In the data rows, 128 means zero.
Two rows play each game, the first against the second. How much does the first row win by? 20 is about a draw, 40 a big win and 0 a big loss. Wins can go round in a circle: one row can beat a second, the second a third and the third the first. Each row has two weighted sums of its numbers, A and B, taken from their middle values. A row wins by its A times the other's B, less its B times the other's A.
[118  95 117 153 150 128 102 114 140 135  76  72 106 113 151 162 103]
[124 133 144 141 102 121 112 150 150 107 120 144 117 119 112 126 130]: 24
[ 80 122 103 102  96 166 167 204 127 152 111 171 126 174  61  51 156]
[138 124 109 133 130 122 141 109 122 127 125 122 111 120 139 147 119]: 23
[121 167 136 156 102 180 136 146 148  93 164  86 138 102 130  78 146]
[144 157 136 152 181  97 122 167 154 118  90  90 108 144 140 151  77]: 21
[118 126 146 146 132 104 122 132 102 145 133 129 139 116 154 136 109]
[108 153 163 113  86 111 140  87 159 108 136 114 158  74 129 134 148]: 19
[115 118 115 149 143 115 131 128 144 151 131 130  89 123 109 157  99]
[124 119 121 128 123 135 135 118 115 125 133 161 128 142 131 127 140]: 24
[126 200 133 151 119  89 152 177 158  67 209 111 143  95 124 105 107]
[121 132 125 131 115 128 122 127 132 127 125 123 136 134 107 107 138]: 19
[157 126 122 130 121 133 140 120 123 118 124 134 123 129 111 136 139]
[149 163 152 107 128 123 156 155 114 135 160 176 140 160  90 119 140]: 20
[157 110  79  79 146 171 143  95 162 124 133 125 113 155  83 131 168]
[111 133 147 130 138 135 113 119 108 106 134 122 143 116 163  87 125]: 18
[115 143 155 122 103 112 134 104 143 123 135 120 149  88 131 131 137]
[152 124  91  87 121 174 135 107 178 101 126 123 103 149  72 122 173]: 22
[ 69 122 120 102 143  95 104 150 163 185 139 128 102 131 139 148  95]
[132  55 100 120 145 156  95  76  99 173  36 140  91 161 162 152 146]: 19
[146 144 130  34  90  95 130 135 156 199 108 138 206 150 174 145 136]
[136 149 130 139 124 155 126 131 140 111 136 111 134 115 132 104 141]: 21
[158 136 128 112 156 126 137 139 108 149  96 174 105 186 128 127 136]
[ 12 113 119 135 173  88  84 165 167 189 156 112  61 121 136 157  72]: 25
[ 73 111 118 180 170 104 118 130 154 156 141 131  49 112 107 162  63]
[112 126 135 158 142 133 120 122 119 112 135 118 109 114 131 122 115]: 24
[152 119  92  90 129 158 134 105 162 115 131 131 115 143  89 128 163]
[122 113  85  89  85 153 195 186 105 156 153 161 106 182  67  64 147]: 21
[130 128 115 127 128 128 137 127 128 122 127 120 136 137 138 109 129]
[137 125 144 113 112 123 112 132 129 129 142 132 143 142 118 110 142]: 23
[185 157 147  49  78 113 139 114 126 161  93 131 245 148 191 121 156]
[ 49 112 123 120 155 105  98 161 153 158 155 123  86 128 129 134 110]: 33
[115 104 113 125 101 138 123  99 121 122 148 131 130  99 134 121 146]
[159 187 162 118 163 108 170 186 132 129 156 167 138 172  94 118 117]: 21
[133 141 149 121 134 131 150 148 126 137 148 143 142 143  97 134 127]
[115 123 149 152 141  97 125 133  83 156 134 134 147 115 169 133  98]: 18
[125 180 140 169  95 191 129 151 155  91 166  79 138  87 129  71 154]
[124 129 130 140  92 134 129 130 134 127 141 106 131 111 118 114 136]: 21
[144 125 110 133 125 124 142 103 123 127 137 118 119 123 130 134 120]
[122 178 179 191  12 179  92 145 169 127 174  70 124  31  76 126 170]: 22
[158 124  86  90 120 187 136 121 190  86 120 125  93 161  63 126 175]
[148 147 125 116 138 122 142 141 111 127 133 168 119 161 126 118 138]: 23
[123 134 132 141  92 138 124 131 137 128 146 109 129 108 117 117 138]
[130 105 125 124 136 135 123 113 126 140  98 128 124 137 133 141 126]: 20
[119  66  49  86 185  90 199 116  91 124 115 131 143 218 178  76 100]
[126 172 138 156 107 179 128 143 152  91 156  94 134  96 126  82 151]: 11
[162 132  88  71 102 190 138 104 209  71 120 119  93 153  49 117 196]
[161 187 160 115 163 105 159 187 134 132 140 161 132 175  97 121 111]: 16
[136 123 123 119 139 138 129 125 118 125 121 117 118 148 135 127 128]
[120 130 130 125 133 130 122 130 135 127 109 136 127 122 135 136 127]: 22
[136 134 129 115 127 141 131 123 132 112 118 114 116 140 131 116 130]
[121 106 130 189 146 115  93 201  87 143 116 157 100 160 140 138  83]: 29
[135 129 123 139 121 123 127 110 120 124 140 115 131 128 123 127 129]
[122 180 144 166 109 192 126 148 153  86 160  86 136  92 129  77 150]: 19
[119 121 108 120 129 137 149 143 124 134 119 144 114 132 123 129 125]
[165  88  12  63  49 159 255 207  63 186 205 178  45 225  42  54 137]: 26
[141 155 159 114 133 126 152 159 131 134 155 140 149 138  92 124 124]
[110 141 156 110 144 135 108 124 131 125 122 164 108 125 123 160 125]: 30
[127 119 126 133 144 115 122 124 101 154 133 131 136 126 149 132 112]
[153 159  99  91  73 141 162 116  67 114 208 255 123 169 128  72 213]: 15
[143 121 158 102 106 127 114 154 128 137 159 142 138 158 109 105 150]
[125 109 111 120 115 117 142 123 124 134 132 121 131 141 133 119 125]: 12
[113 130 151 101 158 126 108 118 123 128 114 176 108 134 121 166 120]
[121  91 103 119 183  91 146  74  76 218 161 142 193  95 165 164 110]: 15
[160 137 146 158 121 105  91  58 135 102 153  85 152 105 135 127 130]
[125 128 133 121 128 114 132 111 123 138 133 130 144 110 139 128 127]: 21
[114 117 117 152 144 120 128 126 139 139 136 133  82 122 106 151 103]
[204  86   0  85  21 148 255 167  49 177 255 139  48 233  20  23 141]: 26
[134 130 119 141 132 124 130 106 129 120 130 115 128 120 130 137 121]
[142 125 106  92 120 149 137 106 158 116 134 130 124 133 100 122 154]: 21
[104 113 118 169 157 119 141 136 145 147 145 123  82 122 104 167  90]
[134 122 116 115 151 124 136 124 124 120 117 135 131 149 140 119 123]: 22
[178 139 142 111  99 161 133 108  93  76 112 128 180 135 139  91 184]
[130 164 136 153 114 165 123 138 147 106 144 100 135 104 127 100 143]: 17
[138 103 120 114 138 143 130 110 101 151  96 173 113 171 136 133 148]
[ 71 162 234 200  75  50 103 166  83 124 121 130 155  64 196 128  69]: 18
[144 129 123 120 146 124 137 133 118 128 112 162 118 159 129 127 131]
[111   0  33  84  79  17 198 100  77 198 123 114 128 205 133 139  94]: 28
[124 143 156 166 173 107  66  58 155  96  88  99 148  69 184 188 109]
[114 139 153 112 136 136 110 121 130 126 125 158 107 123 123 156 129]: 11
[150 128 104  92 126 163 137 112 166 102 124 124 110 149  96 120 163]
[137 124 140 124 153 128 135 137 127 141  99 146 129 160 117 145 118]: 20
[136  49  91 102  89  49 139 102 105 183 111 132 128 154 117 166 114]
[129 126 119 130 130 117 129 123 141 148 127 132 112 128 119 145 118]: 21
[105 117 121 160 154 111 136 134 145 157 140 124  93 123 116 164  90]
[154 122  96 141 130 118 149  86 117 123 138 106 107 111 141 152 111]: 24
[132 106 118 155 170 120 114 155  64 160 118 128 113 165 169 132  87]
[134  86  97  98 149  91 145 113 108 141 109 145 132 170 142 131 113]: 18
[102 127 133 139 135 122 119 129 131 131 130 123 120 125 131 133 113]
[ 66   0 105 166 141 162  36  29 163 167   0   0 111  52 181 209  80]: 21
[166 106  63  80 144 181 130 110 177 114 128 140  95 170  65 123 175]
[153 135 138 108 114 136 135 119 117 114 119 131 165 132 144 110 148]: 16
[139 126 110 137 143 118 135  95 120 122 119 121 111 109 154 160 111]
[111 149 137 161  62 160 132 136 146 119 165  84 127  89 110 102 144]: 20
[135 119 120 141 164 113 109 133 141 132  77  92 100 140 150 146 101]
[104 120 104 107 136 145 157 166 125 144 100 163 105 137 124 129 125]: 24
[134 114  85 107 107 139 180 151 105 149 144 147  99 155 102 110 129]
[124 164 135 155 120 173 131 143 146  98 151 100 137 107 130  87 139]: 18
[120 206 186 185  51 210  92 148 173  98 178  79 119  33  92 106 170]
[154 180 123 118 126 112 148 156 114 112 164 172 115 158 127 102 146]: 34
[132 137 133 153 143 117 105  83 135 111 119 103 134 100 154 158 118]
[120 125 117 134 140 128 130 118 129 125 108 130 120 112 144 152 118]: 19
[130 180 147 151 136 179 119 140 149  89 141 110 133 102 134  95 143]
[110 138 155 105 159 134 108 121 127 125 114 177 106 132 122 164 125]: 19
[170 137 142 108 106 160 136 113  93  77 119 125 182 133 140  87 178]
[176 137 142 111 105 155 139 111  94  82 120 130 176 131 139  87 174]: 22
[116 126 119 127 137 131 133 130 128 132 109 133 121 121 136 136 125]
[139 131 125 149 144 116 114  85 129 117 121 109 127 100 154 163 114]: 21
[147 135 146 115 115 146 123 115 101  90 123 121 165 124 153  85 155]
[155 124  85  82 123 171 136 101 180 107 128 126 107 149  73 125 175]: 22
[130 124 124 121 133 134 142 122 143 124 141 129 133 123 110 135 140]
[149 103  72  75 137 140 140  78 180 156 156 162 150 105  65 145 177]: 18
[133 115 131 141 157 129 136 136 133 135 114 120 120 140 132 143 112]
[148 150 134 119 175 141 112 122 133 110 107 145 134 134 144 129 132]: 21
[124 107 127 140 145 130 122 124 139 134 106 109 119 128 132 147 115]
[133 133 132 113 122 131 132 113 140 118 127 120 128 122 125 127 137]: 18
[132 180 172 166  87 173  92 140 157 112 146 107 127  72 106 128 152]
[116 125 148 106 135 129 113 144 135 131 113 153 131 130 137 132 132]: 12
[ 86 102 110 186 166 120 122 130 146 135 153 128  32 113  81 164  91]
[108 119 121 155 153 113 138 134 149 159 140 126  96 125 113 164  91]: 17
[146 130  94  77 100 167 140  90 212  96 136 132 117 119  50 132 189]
[150 132 137 120 120 139 131 119 116 106 124 130 153 129 138 107 146]: 19
[125 176 138 167  89 184 132 141 154  93 164  79 137  90 124  76 150]
[ 85 114 110 146 158  93 123 139 169 184 140 136  61 121 108 176  71]: 13
[140 133 130 157 148 111 110  76 130 109 123 104 129  96 161 172 113]
[146 124 136 142 124 156 127 118 100  74 130 127 130 123 120  99 154]: 24
[138 122 153  99 117 123 108 147 132 133 144 148 141 149 116 111 143]
[125 128 135 121 124 117 131 112 122 137 134 130 143 111 134 131 127]: 13
[110  93 113 137 116 133 110  97 135 124 122  97 125  95 143 136 124]
[131 141 139 141 101 139 115 127 137 129 133 114 128 108 118 129 139]: 21
[115 186 149 168 103 197 125 147 155  86 163  86 132  84 124  84 152]
[160 146 126  40  88  99 138 133 152 197 105 140 208 154 167 153 144]: 15
[121 115 133 146 153 104 128 128  82 161 135 126 145 128 168 137  99]
[132 134 135 133 114 132 114 126 133 127 130 125 127 114 120 127 133]: 22
[100 123 122 149 149 104 121 128 147 161 133 129  88 117 126 149  82]
[118 113 116 133 119 128 118 112 131 118 132 113 124 106 139 127 128]: 20
[121 124 118 124 140 130 134 130 128 130 109 138 116 119 140 143 121]
[108 127 121 122 133 135 132 140 131 133 106 141 118 125 129 132 127]: 20
[121 111  59 105 155 142 203 143 104 147  94 163  63 124 159 184  88]
[135 143 129 135 131 144 125 132 133 115 127 120 134 121 134 113 134]: 20
[134 124 105 123 125 127 149 123 120 132 126 129 109 129 132 147 122]
[116 119 102 114 122 140 158 152 117 143 119 146 104 143 117 122 128]: 20
[119 179 143 160 109 191 131 148 151  88 159  93 132  94 130  86 146]
[126 176 152 181  36 186 119 143 164 109 174  62 132  59 101  87 162]: 19
[103 137 166 175 112  97 109 164 106 126 119 136 129 115 149 135  97]
[128 140 135  97 100 130 140  99 168 107 132 127 138 106 106 119 158]: 19
[111 132 152 134 126 106 136 112 111 137 133 118 150 100 154 135 114]
[187 136 136 160  61 105 111  66 123 110 219  63 168 149  71  50 159]: 13
[120 105 154 136 163 129 124 133 150 149  84  86 141 124 112 165  89]
[156 126  93  81 114 170 138 101 184  97 126 122 108 145  75 123 174]: 26
[127 133 135 147 102 129 107 160 148 108 117 151 103 133 105 126 131]
[107  88 113 134 101 138 109  89 136 124 130  89 132  83 146 133 133]: 19
[107 111 133 133 106 140 135 113 130 124 164 120 147  98 117 131 135]
[ 74  97 112 203 176 128 118 130 135 112 157 122  21 108  76 150  89]: 12
[ 60 115 123 117 154 108 111 155 153 161 147 126 105 130 136 142 102]
[174 130 133 123 106 154 144 115 104  87 121 130 160 135 118 115 167]: 21
[152 134 130 112 153 126 137 138 119 141 106 159 113 167 125 122 132]
[120 129 123 115 128 104 129 128 151 172 124 133 126 126 140 156 101]: 22
[171 135 140 111 106 159 138 116  97  82 125 129 176 129 138  93 171]
[127  25  47  58 189  36 180  96  74 162  85 172 134 235 166 138  84]: 3
[103 213 167 198  58 229 120 161 173  78 193  52 130  47 112  66 167]
[168 128 131 116 109 142 140 116 113 106 117 134 155 133 125 119 156]: 22
[ 39 114 118 133 163  92  96 153 166 189 150 115  67 119 131 161  74]
[140 124 106  99 132 151 141 101 144 121 129 114 122 139 112 130 153]: 18
[138 139 117 143 119 144 132 129 136 117 135 106 140 121 135  99 136]
[114 122 145 150 146  99 122 138  75 154 127 125 142 125 177 128  90]: 25
[136  98 118 123 145 142 122 109 109 154  83 152 109 167 135 142 139]
[107 137 164 169 106 100 105 166 109 124 117 140 123 116 151 129  99]: 20
[146 125 103 100 125 164 136 115 156 107 122 124 109 152  96 126 155]
[ 48 115 124 122 155 106 101 158 157 166 147 121  99 128 136 144  96]: 21
[ 53 116 120 122 156  96  99 150 163 181 143 127  88 121 134 152  87]
[106 117 111 101 118 146 155 173 122 143 115 163 116 150 101  98 135]: 21
[116 122 115 109 102 143 156 165 120 144 136 149 122 159  90  85 142]
[129 113 114 119 141 121 134 112 127 153 144 137 145 119 122 139 130]: 19
[111 139 159 130 134 150 107 119  94  83 134 108 167 112 175  64 143]
[152  95 115 103 152  83 116 106 116 153  89 157 135 153 133 160 121]: 28
[148 130 127 150 142 109 117  75 129 110 129 104 126  96 155 162 109]
[116 136 155 152 110 116 112 150 128 117 118 132 121 121 130 128 115]: 21
[150 127 132 152 128 138 137 113 113 106 126 123 123 118 124 121 128]
[154 134 148 118 111 168 128 123  87  58 127 115 181 132 138  83 187]: 19
[138 132 113 101 101 140 148 116  96 128 177 188 130 139 125  95 172]
[126 164 120 140 110 111 143 148 133  97 186 132 127 112 131 113 135]: 17
[115  99  24  92 135 160 253 190  85 169 108 182  38 154 128 160  95]
[121 183 139 167  93 197 135 149 153  85 169  74 135  85 127  67 154]: 24
[137 119 109 114 148 141 132 120 120 135 128 128 124 147 128 125 128]
[126  75 115 114 133 149 116  90 108 153  86 142 114 143 139 140 146]: 22
[173 160 223 199 115  74   0   2 168  69 169  31 219  74 137 112 154]
[126 143 135 151  84 146 123 133 143 122 147 102 129  99 119 111 141]: 21
[160 196 161 122 165 103 169 194 128 124 145 176 134 181  92 122 111]
[144 134 125 146 124 119 121  90 126 118 141 104 129 115 129 134 124]: 20
[ 85 126 119 115 136  93 113 141 162 193 129 125 109 130 139 164  92]
[128 125 126  89 116 122 127 135 133 142 125 130 151 140 137 131 143]: 14
[127 129 132 145 148 119 132 141 138 124 117 115 129 133 131 144 109]
[234 162 150  36  54 147 149 106  97 111  90 133 255 151 189  90 207]: 18
[124 127 110 141 149 124 135 103 123 123 108 119 113 102 155 170 105]
[128 115 144 129 138 137 137 131 123 145 124 138 137 138 112 143 124]: 21
[ 72 118 124 115 148 113 108 152 145 155 146 120 114 129 135 132 113]
[137 128 113 112 118 133 130 115 112 131 135 156 119 140 130 113 148]: 21
[127 159 135 142 132 163 126 132 142 100 137 114 133 117 135  99 140]
[125 131 130 117 119 119 130 110 131 134 135 131 140 110 129 128 136]: 21
[130 119 120 133 140 131 137 125 116 127 128 155 122 142 134 130 129]
[ 96 118 117 146  83 132 125 111 146  97 193  83 150  54 131 123 131]: 25
[156 127 116 153 149 109 125  68 123 113 129 101 117  96 163 173 109]
[150 126 119 131 101 121 136 112 122 129 157 117 130 142 105 102 134]: 21
